In the rows, 128 means zero.
A single turn carries every row of the set below to another of its rows. Some are shown first; where does it send the rows asked next?
dozoz: [129  78 153 141 101 146 122 111 184 132 144 173 137 103 124 112 143 138
 102 119 118  92  89 142 120 135 123 150 137 140 110 111 160 106]
Fep: [113 117 155 124 155 141 133 135 161 119 124 164 115 124 137 124 118  79
 139  94 172  84  81 170 131 135 172 127 136 142 135  87 140 134]
Peg: [119 122 139 150 157 159 135 116 152 127 148 142 106 110 117 152  90  68
 123 127 145 123  90 162 161 128 155 112 106 127 142  80 139 120]
gupi: [115 115 127 161 130 123 122 120 173 139 137 135  97  82 106  74 143  89
 142 139 133 117  90 105 161 115 124 149 130 137 109  90 141 101]
soka: [132  89 147 140 113 150 144 160 137 101 123 157 100 159 118 144 128  86
 117 113 109 112 117 112 145 150 153 132 124 143 128 153 110 123]
nika: [ 98 151 144 168 124 136 112 117 140 137 147 141  88 113 121 107 144 111
 102 122  82  92 120 158 149  98 140 114 113 148 120 110 140 108]
Zevu: [138 101 147 133 115 170 130 151 164 118 126 121  96 129 139 116 142  99
  86 117 168 121 112 124 137 132 133 182 109 137 131 161 119 120]
tumel: [115 121 131 154 127 113 130 127 176  92 152 103 146 122 138 116 103  89
 113 109 154  82  84 138 136 110 156 122 136 121 148 105 118  95]
Nevi: [124 142 143 160 122 137 113 133 150 138 137 162 100 126 116  81 143 126
 119 112  89  72 113 162 132 108 162 125 103 154 108 113 121 123]
ripor: [116 114 146 134 160 148 142 136 155 127 118 169 123 127 135 121 119  93
 151 102 163  92  90 168 136 139 167 126 135 147 133  82 138 145]
kon: [102  83 148 134 136 157 121 113 170 119 125 177 109  89  95 119 165 100
 101 120 113  78 119 147 132  81 131 140 124 122 108 124 157 109]
lubo: [106 119 117 160 134 114 125 132 180  94 147 103 145 126 141 113 108  97
 128 100 157  84  80 141 139 103 142 132 129 129 145 112 118  91]
vum: [136  88 149 144 118 153 143 165 144 103 118 161 103 163 119 137 137  79
 120 108 105 109 115 109 142 145 154 133 118 148 130 146 121 125]
zugo: [123  99 118 133 113 165  99 167 174 119 140 130  86 131 150 123 133  78
 107 107 147 104 124 112 137 138 147 180 126 140 147 147 137  91]
Sir: [113  77 140 148 123 150 123 128 186 112 143 165 115 103  91 127 147  97
 110 108 102  78 106 172 118 103 130 138 107 119  99 126 125  85]
mil: [121 110 124 150 147 131 117 108 162 105 133 137 122 115 126  92 112 113
 129 136 180  90  95 102 157  78 162 126 117 121 149 122 134 126]
Let: [126 126 165 160 112 150  99 111 160 153 163 148  94 116 107  83 141 139
 109 107 136 101 104 146 159 101 144 135 101 172 135 116 152 106]
ratu: [119  96 124 133 120 161  97 159 165 114 140 131  79 123 151 132 135  80
 106 103 151 106 124 112 135 137 153 175 127 144 145 158 140  93]
Lal: [136  98 147 143 117 170 129 142 163 119 129 125  91 135 147 119 145  98
  93 125 167 127 112 120 135 124 126 180 108 143 133 162 126 121]
ruz: [119 120 150 134 149 157 133 110 151 121 150 142  97 111 117 147  91  66
 114 128 165 116  87 165 154 118 158 114 108 120 139  89 132 122]
zarel: [129  86 150 156 148 137 148 120 171 126 137 158  98 103 101  87 131 111
 155 138 123 110 103 150 140 121 148 169 112 169 129  76 101 112]
buzer: [111 127 137 143 105 141 102 133 157 149 176 139 101 131 118  99 122 138
 118  87 120  92 116 171 146  97 140 142 119 174 131 112 142  89]
popa: [133 107 151 140 118 170 139 141 146 106 123 135 113 126 118 143 145  63
  92 123 107  97 130 105 156 144 147 147 148 159 146 130 119 133]
puzip: [ 93 103 138 136 152 120 150 141 156 124 140 148  96 104 115 115 118  96
 137 114  95 130 100 136 162 100 135 160 115 152 138  74 159  88]
Pud: [127 104 146 143 115 174 140 141 145 109 124 132 107 136 117 144 143  62
  96 131 105 103 137 112 155 138 137 143 148 154 146 124 113 131]
Raget: [129  75 126 136 105 153 110 103 172 130 169 172 119  98 122 138 111 125
 100 132 104 102 107 138 125 108 131 146 129 136 117 115 167  93]
sufe: [128 106 103 146 138 114 143 135 163 124 152 138 111 111 128  97 113  98
 158 115 118 115  92 138 121  81 130 165 121 168  92 112 127 105]
Depu: [123 107 138 142 141 120 125 108 154  99 136 141 123 120 133  99 110 110
 125 135 177  87  94 106 143  84 175 115 128 119 147 124 136 129]

Peg moves to lubo
Fep moves to Depu
Zevu moves to popa
And these:
Lal moves to Pud
kon moves to Raget
nika moves to buzer
gupi moves to puzip

A single turn carries every row of the set below to another of its rows. Some are shown first; where does it send the rows asked next?
Liri: [143 140 111 116 106 113 144 158 104 129 156 113 126 150 151  77 132 144
 116  85 108 150 163]
Digo: [168 121  81 109 169 143 126 122  87 141 149 132 143 135 145 111 131 101
 159 109 110 107 164]
Duzov: [135 141  95 127 151 124 163  89  83 160 101 126 122 142 156  96 101 130
 132 131  83 103 134]
Nofi: [150 100 127  69 133 133 123 119 109 119 117 113 103 123 163 111 130  97
 110 131 118 117 154]
vamo: [180 146 102 106 115 138 130 117  77 155 109 128 149 144 166 102 140 102
 150 111  94 119 144]
kobi: [155 150 134 141 165 130 158 117 126  94 157 133 123 152 135  96 130 131
 115 133 117 118 133]
Zomo: [143 120 124  91  96 103 116 139  63 118 124 144 118 114 147 113 106 117
 134 111 128 135 157]
Vik: [171 130 119 106 166 119 133 127 116 124 135 120 123 147 136 106  98 101
  85 133 109 125 159]
Noro: [111 129 130 126  96 133 153 107 109  95 124 134  96 144 162  73 105 141
 113 112  91 147 152]
zorok: [164 125 123 134  96 146 127 138 111 119 124 150 132 118 172 125 129 130
 155 101 105 155 156]
borog: [106 119 106 125 150 112 126 144  86 112 139 104 115 119 141 124  99 129
 146  95 119 129 170]
tuf: [135 120 143 102 130 146 148 110 121  88 140 127 103 128 162 101 164 125
 140 129 125 109 131]
Zoge: [109  88 119 138 118 121 150 123  93 107 111 164 116 116 144  99 133 129
 148 111 135 105 134]
sela: [108  93 117 109 163 137 131 102  86 120 120 147 122 164 149 100 100 106
 170 121 112 105 145]
Kemu: [167 151 124  98 138 124 117 147  69 152 143 137 141 143 145  78  93 137
 113 107  95 123 135]
teka: [158 109 119 105 125 168 112 115 105 111 142 157 130 144 187  90 101 113
 143 107 123 157 152]
Zoma: [119 121 117 155 129 133 158 112 116 124 116 148 103 116 161 117  91 159
 136 121  95 139 148]
Kolit: [146 113 122 101 119 138 149 114 104 137 137 157 134 194 161  53 134 121
 141 113 103 126 138]
virik: [122 142  91 129 141 106 167 114  92 126 131 110 108 135 119  93 133 128
 129 113  78  96 165]
Toda: [134 122 119 146 160 143 150 131  99 140 130 159 139 146 140  63 122 149
 127 108 102  93 113]

virik moves to Noro
Vik moves to kobi
borog moves to Liri
And these:
Duzov moves to Zoma
Zoge moves to Zomo

A single turn carries every row of the set below to another of its rows. Some are shown first; where does it send the rows asked next?
pes: [140 131 130 121 124 157 131 103 104  97 148 101 125 168 120 103 138 139]
dag: [166 122 116 188 128 172 139 153 137 146 132 122 101 191 132 130 157 108]
Nopuz: [159 112 117 149  90 161 125 133 118 143  93 105 134 185 126  96 134 136]
raluk: [148 139 115 168 105 173 119 113 102 152 135 124 109 168 119 126 139 163]
buves: [130 119 127 148 102 167 182 138 109 134 106 117 140 179 144 124 152 114]
mik: [140 150 128  96 103 130 157 100 117 119 134 112 134 165 137 128 138 121]
kul: [110 124 122 147 103 148 108 102 131 139 125 124  93 196 142 116 139  72]
zoz: [121 136 156 162 118 155 131 133 157 149 104 148  79 165 111 123 121 104]
mut: [130 117 118 137 101 160 112 136 114 142 123 107 146 164 114 137 141 150]
vuba: [167 151 114 158 152 136 143 131 155 142 110 142 104 180 145 144 111 117]
zupob: [143 151 128 168 133 129 113 125 150 141 119 131  78 173 140 144 112 137]
kuf: [136 138 140 187 116 165 108 119 142 133 143 112 119 160  85 124 135 106]
Ropa: [175 147  88 143 132 136 113 100 131 155 128 131  99 157 152 123 135 121]
ziluf: [159 138 131 143 151 156 140 108 152 137 137 154  84 194 132 106 135  95]
pesu: [142 129 114 145 112 150 177 159 107 129 123 113 127 159 137 148 142 135]
Regig: [133 145 149 149 129 166 152  89 112 109 129 108 112 157 112 107 140 150]
rodo: [155 134 100 128 154 146 132 110 129 115 110 113  95 194 156 127 126  91]
vos: [150 152 127 107 103 139 175 133 124 143 125 138 132 148 116 138 124 123]
zar: [118 122 129 164 126 171 152 108 142 148 140 127 143 135 131 151 121 113]
libur: [146 159 138 120 122 158 176  85 121 138 127 137 116 166 138 129 143 139]
Fibi: [163 137 141 132 150 148 139 118 152 137 105 132  79 150 149 115 150 136]
gad: [160 103 114 140 135 133 164 121 150 123 135  92 107 167 157 115 156 101]
lam: [115 122 146 166 117 175 124 129 123 109 123  90 104 169 114 134 155  91]
bavu: [165 143  99 170  97 142 150 105 115 153 132 123 142 167 101  99 126 117]
Zegur: [123 143 159 148  88 130 123 105 156 148 127 138 115 150 132 108 147  91]
nela: [128 111 137 137 137 153 126 124 161 149 126 145  86 195 135 116 160 101]
boza: [154 159 139 116  86 135 167 108 118 132 148 138 107 165 118 105 133 108]
zuga: [141 128 127 161  89 160 144 146 107 151 130 121  89 151  93 122 154 134]
Rep: [132 127 137 164 101 143 137  90 137 112 121  89 134 154 149 110 108  97]
kipa: [111 131 122 114 111 156 107 102 124 137 115 118 125 136 128 128 137  85]
Naf: [106 152 161 149 128 152 141 120 147 125 123 141 103 158 119 148 118  93]
sika: [164 121 119 125 117 162 130 133 134 147 109 145 102 180 176 102 139 100]
nikup: [121 136 102 151 132 128 107 110 145 147  97 107 110 159 117 157 123 108]
Ded: [148 121  87 132 128 143 105 126 128 137 101 114  89 184 132 119 117  87]
dodel: [114 135 126 142 107 139 143 116 136 136 127 130 112 178 125 131 139  50]
rof: [178 113 112 145 130 152 136 138 150 132 133 120 133 154 139 110  92 120]
moked: [158 141 117 110 106 152 187 106 120 146 104 129 124 175 134 111 143 104]
mita: [137 120 128 167 108 161 172 106 133 142 131 113  95 137 110 104 135  72]
nif: [169 164 116 128 101 144 159  89 115 141 116 131 128 168 130 110 109 128]
Fome: [142 115 132 155 111 158 154 120 119 144 110 100  93 175 118 110 185 143]
mus: [126 155 130 153  95 134 138 130 128 148 103 124  97 120 131 146 126  96]
Dup: [170 135 126 160  94 130 159 128 131 144 152 133 125 173 103  87 142 119]
vori: [157 128 125 159 134 167 149 115 127 126 175 131  82 153 149 121 128 122]
kes: [176 123 113 172 136 157 110 116 141 124 132  97 106 194 114  99 148 109]
nav: [155 125 126 167 150 181 116 139 130 113 117 100 109 181 136 137 133 134]
Dakuz: [140 121 143 151  77 134 124 120 119 125 125  91 111 183 122  96 160 129]
ropi: [136 127 120 187  98 150 123 148 136 135 115  96 137 173 116 142 137  88]
neri: [129 154 120 148 123 120 119 101 143 126 116 112 121 155 106 138 104  80]

kipa moves to Ropa
buves moves to pes
kes moves to ropi
And these:
rodo moves to neri
moked moves to mik
Rep moves to rof
zuga moves to Fome
nela moves to kul

A single turn carries every row of the set below to another of its rows. Some are shown first; where does it send the rows asked next?
guzas: [128 130 142 137 110  94 139 139 146 125 175 171 171 125 114 127]
Neta: [158 130  97 161 123  87 136  95 128 147 128 122 116 106 127 106]
ziv: [147 127 128 142 108 142 122  89 146 125 182 156 121  85 135 131]
funa: [151 104 114 188  97 127 107 109 150 117 138 157 154 114 118 118]
Lovup: [117 139 139 183 117 104 129 109 151 116 135 143 177 119 161 139]
nogu: [127 123 114 146  94 120 141 119 143 113 131  99 118 148 142 138]
zuse: [149 129 140 132 115 119 119 129 138 134  96 133 147 130 141 154]
Fozar: [144 101  97 174 127  81 125 121 134 150 139 121 130 107 123 116]
Loni: [114 142  98 152 124 124 121  69 111 126 172 131 159 112 118 135]
Rako: [160 157 108 144 129 126 106 122  97 113 172 153 134 132 144 142]
ralo: [100 150 121 123 120 142 104  99 145 125 156 119 138 115 120 138]
Sif: [129  86 115 174 103 106 118 123 131 159 153 127 155 100 115 124]
bof: [135  96 106 183 120  86 116 112 124 151 133 124 139 104 119 125]
Gelot: [135 118 144 145 113  88 124 144 151 126 182 148 158 144 132 127]
tatuk: [126 126 138 127 100 125 158 119 116 114 108 134 151 111 109 134]
pumiz: [144 147 137 145 126  72 126 110 121 100 137 157 132 123  97 139]
musol: [117 158 137 135 115  96 137  94 138 126 167 102 153 102 105 148]
Fima: [107 153 117 142 114 101 119  91 136 154 158 122 163 110 147 105]
vifi: [141 146 105 153  85 140 149 136 125 113 142 109 124 134 142 137]
lemo: [139 156 104 160  98 150 146 138 124 137 161 125 151 120 134 163]
samom: [141 136 124 156 100  69 145 125 136 101 150 154 171 112 150 147]
Dumuz: [139 110 143 147 109  90 110 150 137 121 179 145 149 139 125 121]
Zaf: [155 124 144 131 121 132 136  94 145 154 158 119 125 109 135 166]
sig: [147 156  91 151 145 122 114 135 120 119 155 157 132  89 145 127]
kos: [184 121 109 148 118 132 145 113 131 123 172 127 145 119 129 169]
Mitek: [144 130 149 118 112 110 147 111 108 105 120 147 135 123 104 130]
pebe: [141 138  88 139 149 117 129 128 124 142 146 156 141  76 132 130]
baf: [145 152 107 163  81 144 151 125 130 127 151 111 126 129 134 147]
vub: [121 132 125 180  93 113 122  82 139 118 143 163 143  85 137 119]
zom: [157 159  89 159 140 120 111 136 105 125 152 154 131 104 137 134]
suvut: [146 120 135 170 106 107  95 144 144 114 178 119 145 126 140 110]
Kez: [130 144 148 150 137 121 107  98 131 129 156 115 182 115 111 114]
veso: [146 136 139 129 107  98 151 114 115 104 126 152 131 135  95 130]
guzu: [141 135 155 141 145 104 133 106 127 128 133 129 164 115 151 170]
nava: [155 132 108 126  96 104 117 117 140 140 150 158 112  76 144 128]

suvut moves to nogu
veso moves to zom
And these:
nava moves to samom
ziv moves to Lovup
pebe moves to guzas
ralo moves to Fima
baf moves to bof

A single turn carries every row of the set below to another of its rows. Some are shown first; where does it send the rows asked next?
gan: [184 123 118 133 113 119 144 157  58  83 116 152 142 137 164 116 124 123
 116 119 108 111  97 173 114 152]
vof: [ 79 141  92 133 113 143 147 158  92 124 112 155 160 122 137 129 116 115
 118  76 123 123  97 175 135 131]
firok: [163 161 102 130 140  95 156 147  58 104 114 155 160 151 152  89 136  94
 146 122 146  99  81 147 148 138]
rim: [151 160 103 140 143  97 152 160  53  93 118 157 158 155 159  97 142  92
 143 130 144 109  91 148 129 136]
Nire: [157 104 120 122 100 118 141 148 119  98 132 142 164 154 118 108 160 103
 163 109 110 105  54 160 143 141]
Dosus: [ 90 144  97 147 121 142 148 136  99 128 102 149 152 125 126 116 116 109
 116  85 121 135  93 167 116 123]
rem: [ 89 132  85 155 125 138 141 142 101 138 102 136 148 118 141 123 131 100
 129  93 117 113  96 152 124 113]
bedup: [110 144  71 130 129  97 155 186  75 130 109 122 149 135 144  89 131  98
 123 137 151 119  64 132 174 145]
Gavu: [160 154  78 131 100 120 127 167  92 118 143 144 153 141 103 105 153 149
 132 118 142 106  47 162 156 154]
gidul: [105  98  94 139  99 123 132 196 111 121  92 126 119 131 143 109 139 107
 107 153 128 132  68 153 158 125]
Talak: [114 157  81 124 120 151 163 150  64 142 102 142 152 134 129 134 144 113
 123 129 119 120  62 189 167 172]
Ras: [113  95 120 103 107 120 158 155  89 110 154 106 159 125 140 122 126 101
 144  96 126 144  72 167 110 137]
lor: [112 145  73 131 132  91 149 196  85 114 110 112 143 137 149  93 127 101
 133 134 147 116  78 132 172 147]
Saf: [105 105  97 135  97 138 126 181 117 121  90 128 124 136 148 116 152 102
 105 155 126 133  70 151 158 125]
fipo: [161 144  88 146 130 132 130 148  77 107 139 145 161 152 111 106 157 154
 120 120 153 135  53 145 147 159]
kadu: [119 143  70 126 128  91 145 190  85 116 120 102 145 126 150 104 133  90
 129 133 145 125  63 135 176 147]
repi: [125 105 109 109 110 113 168 159  98 104 144 114 167  99 129 107 116 105
 137 101 122 147  78 171 104 150]
Vokev: [159 102 130 115 104 132 139 145 118  89 121 151 169 149 109  99 148  96
 151 129 118 128  78 163 157 158]
puse: [153 165 110 137 146  97 165 156  64  90 114 153 153 146 164  93 134  96
 145 129 143 105  88 148 139 137]
Ror: [158 152  93 125 119 119 145 139  84 120 140 141 143 144 100 125 156 150
 123 129 143 109  42 147 155 146]
duru: [152 152  65 125 119 127 133 147  98 114 151 141 147 147 110 111 158 156
 133 124 143 127  56 147 152 152]
Libi: [122 155  64 132 111 138 155 148  79 146 113 151 138 137 130 137 151 108
 120 132 104 140  71 194 153 169]
Bafoz: [140  83 112 123  99 147 129 159  98  94 114 137 140 138 161 132 121 146
 101 113 118 141  90 169 137 112]
rap: [115 166  84 128 110 142 160 163  76 150 123 164 136 130 133 132 157 116
 116 137 129 129  64 194 153 155]
pasa: [120  96 104  99 106 118 164 149  93 103 151 111 151  99 121 118 115 100
 126 122 118 139  85 152 116 126]
tib: [ 82 132 104 150 119 152 155 153  91 139 109 132 170 139 132 127 124 107
 112  91 133 121  93 161 115 132]
fofu: [142  97 116 126 105 156 136 163 100  84 116 145 127 130 159 130 118 146
  99 133 127 138  85 171 146 112]
rig: [152 114 121 120 108 122 144 149 135 103 129 149 167 144 120  93 164 105
 170 124 129 121  73 164 139 154]
labu: [146 106 111 124 104 159 129 152  95  83 124 135 135 129 158 135 113 144
  89 121 122 141  85 163 144 116]
sibon: [182 118 115 128 116 127 138 160  58  83 121 154 155 138 165 125 121 125
 121 119 112 110 109 176 129 156]
buzo: [181 124 125 127 114 124 138 153  57  89 117 148 160 133 166 123 130 109
 120 120 103 116 102 174 122 164]
zil: [147  99 109 127 102 150 130 163 101  82 113 137 122 144 160 131 113 141
  99 118 119 141  89 173 147 116]
Laba: [191 114 118 122 112 117 146 146  59  88 122 151 156 141 162 121 132 120
 124 117 113 113  95 177 117 139]
vebu: [147 167 110 141 147 102 148 151  65  90 116 148 166 148 158  92 145  92
 142 121 147 110  82 135 134 132]
nirab: [102 103  91 131 101 130 141 194 112 115  98 123 120 146 149 113 144 109
 106 159 131 142  76 154 153 124]
Zibu: [115 144  71 133 134  87 149 190  80 111 116 116 142 137 149  97 124  89
 135 129 148 125  67 140 175 135]
ziseg: [149 123 126 109  96 112 142 151 121  87 135 148 166 147 119 104 150 105
 173 115 139 126  62 180 145 133]
lidet: [128 152  70 144 130 135 156 154  65 146 116 136 145 128 158 137 158 105
 134 125 121 141  61 191 157 168]
Tak: [111 105 113 112  91 103 159 169  92 104 142 128 171 113 127 122 129 104
 131 104 126 136  86 172  91 139]
Leli: [ 93  97  95 131 103 134 143 187 110 131  96 127 134 139 154 116 138 111
 104 148 132 145  73 155 164 124]

Gavu moves to rap
zil moves to gan
And these:
Laba moves to firok
Ras moves to Nire
Zibu moves to gidul
repi moves to rig
Vokev moves to fipo
labu moves to buzo

